Questions about the grid below.
1) Read off the 1st entry on the diagonal from the top-right corner.
2) Read off the entry directly below 1.939.
3) Read off the smallest entry in the last column.
4) Read off the entry directly below 0.263.
5) Read off the entry directly above 1.579.
6) Read off the entry just right of 2.435.
7) Read off the entry directly above the largest entry.
8) Read off the 3rd entry on the main diagonal.
[-0.657 -0.828 -3.719 -0.147 -2.449]
[0.216 1.939 -0.522 3.841 -3.102]
[0.219 1.926 -0.535 3.828 -3.113]
[6.574 -0.042 -1.000 1.729 0.263]
[2.435 -1.708 -1.289 -1.979 1.579]
[1.514 -1.930 -2.731 -2.031 0.324]
1) -2.449
2) 1.926
3) -3.113
4) 1.579
5) 0.263
6) -1.708
7) 0.219
8) -0.535

data =
[[ 51  56  88  99 102 120 110  85 100 147  14  87  88  81]
 [121 172  30  53 186  61 114  55  92 137  67 173 216 123]]
Counting starts at 1.
Find the bottom entry of the column that holds the smallest entry.
67
Find the smallest entry.
14
The entry just left of 123 is 216
Find the top-right entry.
81
The entry in the bottom-right corner: 123
The entry just right of the smallest entry -> 87
The entry at row 1, column 3: 88
Find the entry directly above 186.
102
The entry just left of 114 -> 61

Questions about the grid below.
1) What is the entry in the top-right corner?
2) What is the smallest entry?
3) What is the 2nd entry, reading row by row?
4) What is the fourth entry, reading row by row?
5) What is the 3rd entry in reading order?
6) What is the entry in the bottom-right corner?
7) What is the entry in the top-left corner?
8) What is the entry just left of the smallest entry?
[-4.071 -0.193 3.469 -0.877 -1.699 2.944]
[-1.511 0.281 2.175 1.441 1.054 -0.803]
[-1.385 0.466 2.642 0.133 2.220 1.046]
[-2.806 -2.013 -1.199 0.062 -4.011 -1.905]
[-1.293 -1.201 1.396 1.470 -1.109 0.818]
[1.739 1.606 0.407 -1.734 5.053 2.081]
[-0.864 -1.360 0.667 0.902 -0.708 -0.710]
[3.970 0.657 -3.818 0.789 1.677 -1.696]
[-0.973 -2.461 -1.251 0.905 -3.230 1.004]
[3.448 0.562 -4.430 -0.142 -0.312 -3.616]
[1.292 2.205 -0.022 -1.260 4.373 1.878]
[5.382 0.324 -3.420 0.456 1.018 -2.217]
[-0.739 -0.641 -1.767 0.973 -5.919 -2.951]
[-0.582 -0.833 1.111 0.104 -0.271 0.283]
1) 2.944
2) -5.919
3) -0.193
4) -0.877
5) 3.469
6) 0.283
7) -4.071
8) 0.973
